rotation ticks, each row followed by its count of ticks:
The counts run from 0 to 269.
[-1.09  0.60  1.86  1.01 -1.57  0.17 -0.66  0.49 -1.64 -0.44 -1.65  1.53
  2.92 -0.89 -3.94  0.25  3.47 -0.97  1.34  1.62 -0.16 -2.09  1.16 -1.79
  0.33 -2.75  1.02 -1.21 -0.70  2.69  0.00 -2.78  0.12  0.25 -2.31 -1.17
 -0.04  0.63  0.10 -0.52  3.92  1.75  0.60 -1.73  1.60 -2.44  2.32  4.03
  1.50]
36
[-2.96 -2.44 -0.03 -2.27 -2.27 -0.36  1.80 -1.66 -1.40  1.85 -0.56  3.29
  3.48  0.15  2.48  0.89  1.29  3.13  0.97 -0.83  1.26  0.40 -1.88  0.12
  2.13  1.55  1.82 -0.21  2.36  0.96 -2.14 -3.53  0.02  1.53  0.05  1.97
  1.60 -1.79 -3.12 -0.28 -0.91 -1.96 -0.24  3.58  0.42 -3.28 -0.51 -0.59
 -1.02]
244
[ 3.00  1.21  1.13  0.78  0.40 -0.96  2.53 -0.05 -1.54 -3.42 -0.31  0.51
 -0.55  0.95 -1.20 -3.08 -0.99 -1.27  1.23 -0.03 -4.62 -2.18  3.05 -1.81
 -2.81  3.52  0.70  1.77  3.03  3.48 -0.65 -0.96 -1.30  0.60  0.03  0.27
  1.03 -0.29 -3.10 -1.04 -0.62  0.30 -2.35 -3.06  0.20  0.62 -0.30  1.82
  0.58]
253
[ 1.37 -1.25 -1.31 -3.74  1.24 -4.28  6.46  0.56  0.46 -2.07  0.59  0.17
  0.49  2.97  1.48 -0.04 -3.26 -0.11  0.59 -2.39 -2.35 -1.76 -1.50 -0.23
 -1.47  0.16 -1.12  2.14  1.61  0.22  0.95  0.61 -0.28  2.53  0.40  1.88
 -0.83  1.57 -0.45 -0.67 -2.91 -1.20 -0.11 -0.76 -1.86  2.12 -1.40  1.96
  0.27]
87
[ 1.89 -1.39 -2.20 -2.51  0.59 -1.42  1.05 -1.02  0.66  2.08  0.97 -0.07
  1.51 -4.87  3.24  1.60  1.21 -0.70 -1.30  1.31 -2.33  0.13 -0.94 -0.69
 -1.77 -0.21  0.02  1.14 -0.46  3.02 -3.62  3.51 -2.08  0.33 -0.49 -1.98
  3.29 -2.25 -1.03  2.97 -2.21 -3.44  1.76  2.77  0.51 -4.39  1.30 -1.28
  2.09]
204
[-4.26  1.86 -0.63 -0.38  1.82 -1.95 -2.30 -0.72  1.29 -2.07 -0.44  2.15
 -0.86 -0.56 -1.53 -0.11 -3.55  1.37  0.60 -1.01 -4.27  1.23  1.72  0.28
 -2.77  0.13  1.95  2.96 -0.30  1.56  1.38  1.37 -3.10  1.56  0.57  1.00
  1.13  1.52 -1.42 -0.53 -0.08 -0.78 -2.83 -1.09  0.67 -0.72 -1.59  4.21
 -1.11]
114
[ 1.59  0.92  0.57  1.79 -3.51 -1.15  1.78 -1.60  2.14  1.96 -2.36  0.70
 -0.95  0.70  2.64  0.82  2.47 -0.42  2.61 -2.12 -2.05 -0.07 -0.37 -0.29
  1.69  0.63 -0.43 -1.22  0.51 -0.09 -1.33  0.62  1.20  0.05  1.90  0.43
  3.95 -3.87 -3.21  0.99 -0.25 -2.55 -0.13  2.41  0.22 -5.60 -0.61 -0.46
  1.07]
94
[-4.55  1.58  0.04  1.29 -0.70  1.71 -2.34 -0.56  3.05  0.31 -0.46  3.47
  1.82  2.54  5.10  1.23 -2.32 -0.62  1.03 -2.92  2.47 -3.43  1.16  0.41
 -2.13 -0.58  2.03 -5.18  1.91 -0.34 -1.02  1.08 -0.61 -1.00  1.42 -0.87
  2.14 -1.31  0.61 -0.13  0.87  1.49  0.02  1.18  0.88 -1.28  0.82  0.85
  1.08]
261
[-0.14 -0.61 -0.63 -2.81  0.47 -2.96 -0.14 -1.56 -1.61  0.09  1.29  1.25
  1.72 -1.60  0.30  1.05 -0.86  1.08  0.93  0.23 -1.30  0.25 -1.65 -0.74
 -2.04 -2.52  1.05 -2.08 -0.30  6.00 -1.25  3.64 -3.38 -1.87  0.92 -2.04
  0.96  2.18  1.12  1.72 -0.29 -0.53 -2.76 -0.08 -1.03 -1.77 -0.62 -0.48
  1.28]
81
[-3.22 -1.71 -1.78 -3.92 -2.45 -2.11  1.47  0.31 -2.22  1.12  0.78  0.32
  2.83  0.51  0.07  1.14  1.34  4.49 -1.54 -0.50 -1.60  2.57 -1.63  0.26
  2.14  1.12 -0.47  3.86  3.30  0.78  0.03 -1.69 -1.22  0.15 -0.39  1.65
 -0.06 -0.38 -3.51  1.25 -1.13 -2.71 -1.01  2.57 -0.60 -3.10  0.35 -0.37
 -1.38]
243
[ 1.17  2.82  0.56  2.06 -1.15  0.10  4.05  2.00  0.48  0.31 -3.31 -1.56
 -1.17  3.23 -3.19 -0.82  2.26 -3.21 -0.08 -2.31 -2.87 -1.48  0.21 -0.32
  0.59 -0.82 -0.20  0.22  2.09 -2.75 -0.08 -1.61 -0.52 -0.32 -1.32  2.63
 -0.89  1.26 -2.14 -1.53 -0.30 -0.41  0.44 -0.11 -1.96 -2.87 -1.41  0.96
 -0.41]
19
[-1.95  0.23 -0.80  3.22  0.04  0.66  4.55  2.21  0.06  2.46  0.60 -1.89
  3.59 -0.18  2.21 -2.07  1.42  0.80  2.27  1.67  2.14 -0.32  1.37 -0.52
  0.82 -0.54 -0.97 -0.56  2.93 -1.28 -3.38 -1.29 -1.42  2.09 -2.10  2.60
  1.25  0.88 -1.17  0.26 -1.68  1.40 -1.59  0.80 -2.37 -2.51 -0.61  0.57
 -0.61]
170
[ 1.18 -0.63  0.49  2.48  2.67  3.05  1.37  1.77  0.30 -1.98  0.49  2.78
  1.72  1.22  1.64 -1.05  0.24 -2.63 -0.10 -1.23  0.75 -3.20 -1.01  1.56
 -3.05  0.55  1.97 -0.61  2.19  2.38 -2.60  1.82 -1.21 -0.12 -3.25 -0.02
  0.53 -1.29 -3.39  1.49 -3.44  3.74  0.16  1.89  3.55  0.68  0.12 -3.63
  0.20]
139
[-0.39  4.87  0.01  1.78  0.76  1.28 -1.78 -0.69  4.69 -0.91 -2.47  2.67
  0.63  0.49  1.02 -1.17 -0.64 -1.20  3.71 -0.24 -0.37 -2.28  2.40 -1.30
 -2.56 -1.19 -0.19 -3.64 -1.54  1.71  0.23 -0.39  0.57 -0.80  1.11 -2.58
  2.25  0.32 -1.16 -0.98  0.75  2.10  0.31  1.94  1.37 -0.74  2.38  2.91
  0.98]
111
[-0.50 -3.64 -0.70  2.58  1.79  1.57  4.67  1.40 -0.92  0.03  0.69 -1.96
  2.25 -1.44  1.62 -1.07  0.26  0.66  1.96  3.38  0.02 -1.83  2.60 -1.40
 -1.26  1.66  0.01  0.55  1.91  0.53 -4.92  0.28 -1.67  2.42 -2.11  0.37
  2.50 -0.20 -0.92  2.74 -2.44  2.47 -1.29  0.88 -0.67 -1.60 -0.13  0.07
  0.57]
171
[-0.50 -4.03  0.24  1.33  0.74 -1.76  1.70 -0.09 -0.50 -0.76 -0.64  1.64
  2.27  1.48  1.28 -0.21  0.05  0.28  2.47 -1.12  0.28 -2.31 -1.54 -1.08
  1.10  3.39  1.46  2.69  1.25 -2.35 -1.39 -5.43  0.07  2.31 -1.59  1.62
  0.43  0.26 -4.49 -2.04  0.13 -0.29 -0.20 -0.26 -0.43  0.02 -2.35  2.68
 -2.77]
212
[-0.15  1.21 -0.67  0.28 -3.18 -0.86 -1.68  0.20 -2.52 -4.81 -1.76 -0.70
  0.69 -1.15 -2.94 -0.64  0.32 -0.14 -2.40 -2.63 -4.19 -0.94  0.75  0.33
  0.64  0.73  2.19  1.90  1.37  2.86 -0.29 -1.62 -0.85 -0.63 -1.35 -0.32
  0.49 -0.22 -1.95  0.40  2.41  0.51 -2.52 -3.74  0.40 -1.90  0.00  1.59
  1.34]
146
[ 0.67 -3.26  1.38  0.97 -0.61  0.34  1.19  1.39 -0.98 -1.08 -1.95 -0.26
  3.45  1.32  2.80  0.04  1.42 -1.71  2.08 -1.32  0.95 -4.55 -0.17 -2.13
  0.88  0.34  0.68  1.62  0.69 -2.64 -1.46 -3.23  0.42  2.37 -1.28 -0.01
 -2.54 -2.10 -4.49 -1.07 -1.22  0.67  0.82 -0.15 -0.36  2.12  1.31  1.78
 -0.17]
213
[-1.77 -3.84 -2.67 -1.85 -1.09  2.52  1.28 -0.70 -1.04 -0.68  2.26 -0.68
  1.94  0.27  0.53  0.52 -1.53  2.22 -0.76  0.71 -0.32 -1.04  0.31 -0.74
  0.86  1.10  0.95  1.02  4.17  3.69 -3.99  0.02  0.32 -0.70 -1.59 -1.33
  0.72 -1.61 -0.63  3.66  1.40 -0.74 -2.11  1.88  1.51 -2.92  1.67 -3.25
  3.11]
134
[ 1.18  1.23 -0.38  0.92 -1.08  1.78  2.83 -2.06  3.62  2.26 -2.08 -0.96
  1.09  1.43  4.12  0.15  1.36 -0.39  1.72 -1.16 -0.79 -2.73 -0.71 -1.78
 -0.47 -0.91 -0.12 -2.09  1.36  0.37 -2.58  1.80  1.04 -1.34  1.59 -0.09
  1.42 -1.77 -3.05  2.12  0.02 -2.44  1.94  3.21 -0.32 -4.35  1.87 -1.59
  1.96]
95
[-2.96  0.95 -3.09 -0.55  0.84 -0.56 -3.03  0.75  1.26 -2.20  1.74  4.36
 -0.03 -2.23  2.82  0.02 -4.37  0.52 -0.96 -0.14 -0.13  0.50 -0.98  1.83
  0.17  1.59  1.53 -1.37  0.33  2.41 -0.49  2.18 -1.72 -0.31  0.31 -1.46
  2.08  0.06  0.95  0.84 -0.72  0.22 -1.95 -0.68  0.23 -1.28 -0.34  2.30
  2.31]
151
[ 1.97  2.10 -2.17  2.10  0.48  3.70  1.76 -0.87  3.01  1.99  0.93 -2.73
  1.85  1.01  0.89  0.19 -0.87 -0.53  1.06  0.12 -0.89 -1.46  0.33 -0.78
 -1.69 -0.44 -0.48  0.26  0.81  1.92 -3.07  3.33 -0.59 -3.03  0.71 -2.31
 -0.23  0.73 -3.70  2.90 -0.06 -1.68 -0.30  2.28 -0.97 -3.19  1.47 -2.71
  2.62]
96
[-1.04 -0.15 -2.14 -1.83  0.04 -1.78 -3.30 -0.73 -0.88 -3.09 -1.80  1.06
 -0.67 -2.39  1.52  2.15 -1.48  0.08 -3.26 -0.69 -3.53 -0.30 -2.52 -1.28
 -0.18 -0.80 -0.87 -2.58 -2.15  3.55 -1.32  0.52 -4.55 -3.57  1.13  0.86
 -2.40  0.96  0.46  0.10 -1.53 -1.60 -1.14 -1.18 -2.51 -0.96  0.07  2.25
  0.01]
189
[ 0.01  0.06 -2.45  1.35  2.05  2.05  1.29 -1.98  2.10  0.92  1.85 -0.84
  0.31  1.44 -0.80 -0.37 -1.85  0.78  1.82  0.50 -1.69  0.42 -0.66 -0.24
 -1.21  1.78  0.48  1.99  1.29  4.22 -4.11  4.41 -2.94 -1.76 -0.17 -1.60
  1.90  1.76 -3.72  3.32 -1.08 -2.25 -0.67  1.71 -0.38 -2.24 -1.23 -3.29
  1.10]
97
[-0.96 -2.20  1.39  2.90  0.30  1.72  1.72  0.99  1.88  0.12 -2.92 -0.50
  0.19 -1.89  2.48  0.39  1.48 -0.67 -0.68 -0.23 -0.67 -0.21  0.24 -3.49
  0.16  1.60  0.46 -1.65 -1.03 -2.82 -4.57 -3.68 -2.20  1.33 -1.57  2.87
  1.43 -0.69 -3.37 -1.08 -1.61 -0.96 -0.25  2.78 -3.01 -1.74 -0.17  0.69
 -1.85]
62
[ 0.66  1.11 -2.16  0.45  2.21 -0.95  4.20  1.80  1.07 -0.05  1.97  0.14
 -0.06 -0.88  3.12 -1.47 -1.47 -1.14 -0.65  0.19 -1.52  0.48 -1.09  2.61
 -1.07  3.38  1.41  0.57  1.77 -1.85 -0.25  0.02 -1.79  1.84  0.05  0.80
  2.05 -1.25 -1.93  0.64 -2.28 -1.96 -0.16  1.19 -2.42 -2.60 -1.49  2.20
 -0.15]
168
[ 0.42  2.61 -0.96  0.22  0.28 -4.32  4.83  1.59 -1.32  1.48  0.90  1.74
 -0.86  2.21 -0.95 -1.84  0.53 -0.73  3.01 -0.21 -1.40  0.67 -2.70  3.09
  0.18  0.23 -2.18 -1.45  3.84  1.57  1.64  3.07 -2.21  0.40  1.99 -0.82
  1.04  1.84 -0.66 -1.37 -0.98 -0.93 -1.15  0.29 -0.78 -2.62 -2.56 -1.36
  0.47]
125
[-0.46 -0.60 -2.25  1.55 -0.39  1.51  0.44 -2.59  1.95 -0.69 -2.63  4.17
  0.15  2.70  2.39  0.13 -0.06  1.47  0.94 -0.32  1.03 -3.28 -1.64 -0.55
  1.29  1.14 -0.05 -3.27 -1.30  2.52 -1.35 -3.22 -0.96 -3.39  0.07 -0.75
 -2.66  3.77 -3.08 -2.07  2.11  0.80  2.38  1.14 -1.76 -1.84  0.82  0.21
 -0.18]
67
[ 0.85  0.69 -1.84 -4.28 -1.42 -2.52  4.54  0.20 -3.16 -0.02 -0.11 -0.04
  0.77 -1.37 -3.06  1.88  2.20 -2.41 -1.60  0.26 -2.99 -1.92 -1.58  0.28
  0.11 -3.49 -0.83  1.52  0.51  2.29 -0.80  2.20  0.34 -1.79 -2.24 -0.31
 -2.49  0.40  1.06  0.17 -0.07 -1.53  2.67  1.16  0.84 -1.80  1.69  0.68
  2.68]
161
[-2.06 -0.52  0.08  2.20  1.68  2.28  1.24  0.98 -0.14  0.12  0.32 -2.60
  4.65  2.97 -1.86 -0.17  0.19 -0.30  1.78 -2.27  0.34 -1.96 -1.51 -0.41
 -0.63 -0.27  2.34  3.25  1.91  0.06 -3.21 -1.77 -1.57  0.85 -2.97  0.35
 -0.91  2.56 -4.89  1.01 -2.14  0.84 -1.56  1.29 -0.02  1.36 -1.44 -0.59
 -0.87]
101
[ 2.39  3.61 -2.54 -2.93 -0.24 -2.20  4.48 -0.45  3.86 -1.97  0.44 -0.39
 -2.50  0.55  0.13 -1.42 -1.57 -1.14  1.31  0.46 -4.02  0.91 -0.78  1.11
 -2.20  0.20 -0.31  1.95 -0.84  1.97  0.61  3.64  0.47  2.09  0.00  0.31
  2.38  2.83 -0.96  1.21 -3.44 -0.16 -0.42  0.33  0.43 -2.02  0.79  1.27
  1.09]
237
[ 0.40  1.68 -0.52  0.14 -1.23  1.35 -1.36  1.85 -1.52 -3.93 -1.22 -2.22
  1.49 -1.10 -3.54 -0.24  1.00 -2.79 -2.06 -1.26 -4.51 -1.97  0.51 -1.38
  0.10 -1.08  0.20  3.02  1.61  2.78 -0.95 -1.94 -1.68 -1.86 -2.45 -1.52
 -2.26  0.68 -2.95  0.31 -0.32  1.05 -2.13 -2.37  0.56 -1.19  1.67  1.71
  2.28]
145
[-1.11  2.82 -1.47  0.75  0.52 -2.61 -2.66  1.12  0.19  1.42  0.47  1.90
  4.86 -2.48  2.91  0.33  0.35 -0.55  1.53 -1.70  2.23 -1.81 -0.59  1.03
 -1.75 -0.24  3.37 -2.38 -0.21 -1.29  1.65 -0.32  0.73  2.07 -0.36 -1.67
  1.81 -0.78 -0.29  0.25  1.73 -0.18  0.27  0.29  0.04 -2.73 -0.19  4.20
  0.88]
41
[-0.03  0.42 -0.13  2.04  1.13 -1.54  1.32 -2.74  1.63  4.07 -0.39  0.40
  4.39  1.09  2.54  0.24  1.54  0.34  2.21  1.00  1.56 -0.68 -0.76  0.22
 -0.56 -0.77  3.20 -0.15  1.61  1.98 -1.76  0.04 -1.06  0.50 -0.03 -0.75
  1.28  4.17 -2.63  1.06 -0.56 -0.14 -0.27  3.08 -1.64 -4.65 -1.04 -1.53
 -1.68]
207
[-4.52 -2.68  2.81 -2.46 -1.56 -2.30 -0.66  0.53 -0.16 -1.99 -4.02  2.05
  2.17  0.71  0.06  3.39  0.16 -0.14  0.28 -4.62 -0.98 -0.45 -2.88 -0.65
  1.34 -1.10  2.63 -2.32  1.08 -1.66  0.48 -3.25 -2.24  2.11 -0.42  1.95
  0.43 -0.73  0.05 -2.08 -1.82 -0.89 -1.24 -0.86 -0.41  0.48 -2.04  2.71
 -0.52]
228
[ 0.43 -2.76  0.62 -2.24 -1.98 -5.75  5.64 -2.09 -1.62 -0.59 -1.59  2.88
 -1.96  1.75  0.62  1.41 -0.08  0.34 -0.77 -1.37 -2.52 -1.56 -0.66 -1.30
 -0.10 -0.01 -0.06 -1.29  1.25  1.65 -0.79 -0.13 -0.07  0.21  0.45  3.00
 -0.57 -0.41  1.32 -0.85 -0.17 -1.96  1.55 -1.52 -1.96 -3.05 -0.94  1.58
  0.85]
50
[ 0.42  0.11 -3.39  0.85  1.80  0.35  0.67  3.60 -0.04  1.35  4.22 -1.67
  2.10 -2.79  0.19 -0.28 -0.48 -1.97  2.23  1.81  0.41 -1.42 -1.65  2.90
 -0.22  0.04  1.01  2.53  1.15 -1.59 -0.14  4.45  0.29  0.91 -1.66 -2.76
  1.42  0.75 -0.95  1.67  0.59 -2.39  0.23  2.74  0.65 -2.38 -0.78  0.71
  2.23]
166
[ 1.13 -1.86 -1.53 -1.20 -0.21  1.01 -2.13  1.77  1.57 -4.04 -2.27  2.19
  1.37 -2.84  2.47  0.04  1.30 -1.54 -0.49 -1.54 -0.64 -2.91 -2.22 -1.00
  0.34 -0.30 -0.64  0.17 -0.13  2.98 -0.87 -1.35 -1.24 -1.03 -1.18 -2.90
 -1.51 -4.15 -3.15 -0.81 -0.84  1.73  0.03  0.28  2.29  1.20  1.68 -0.46
  3.41]
107
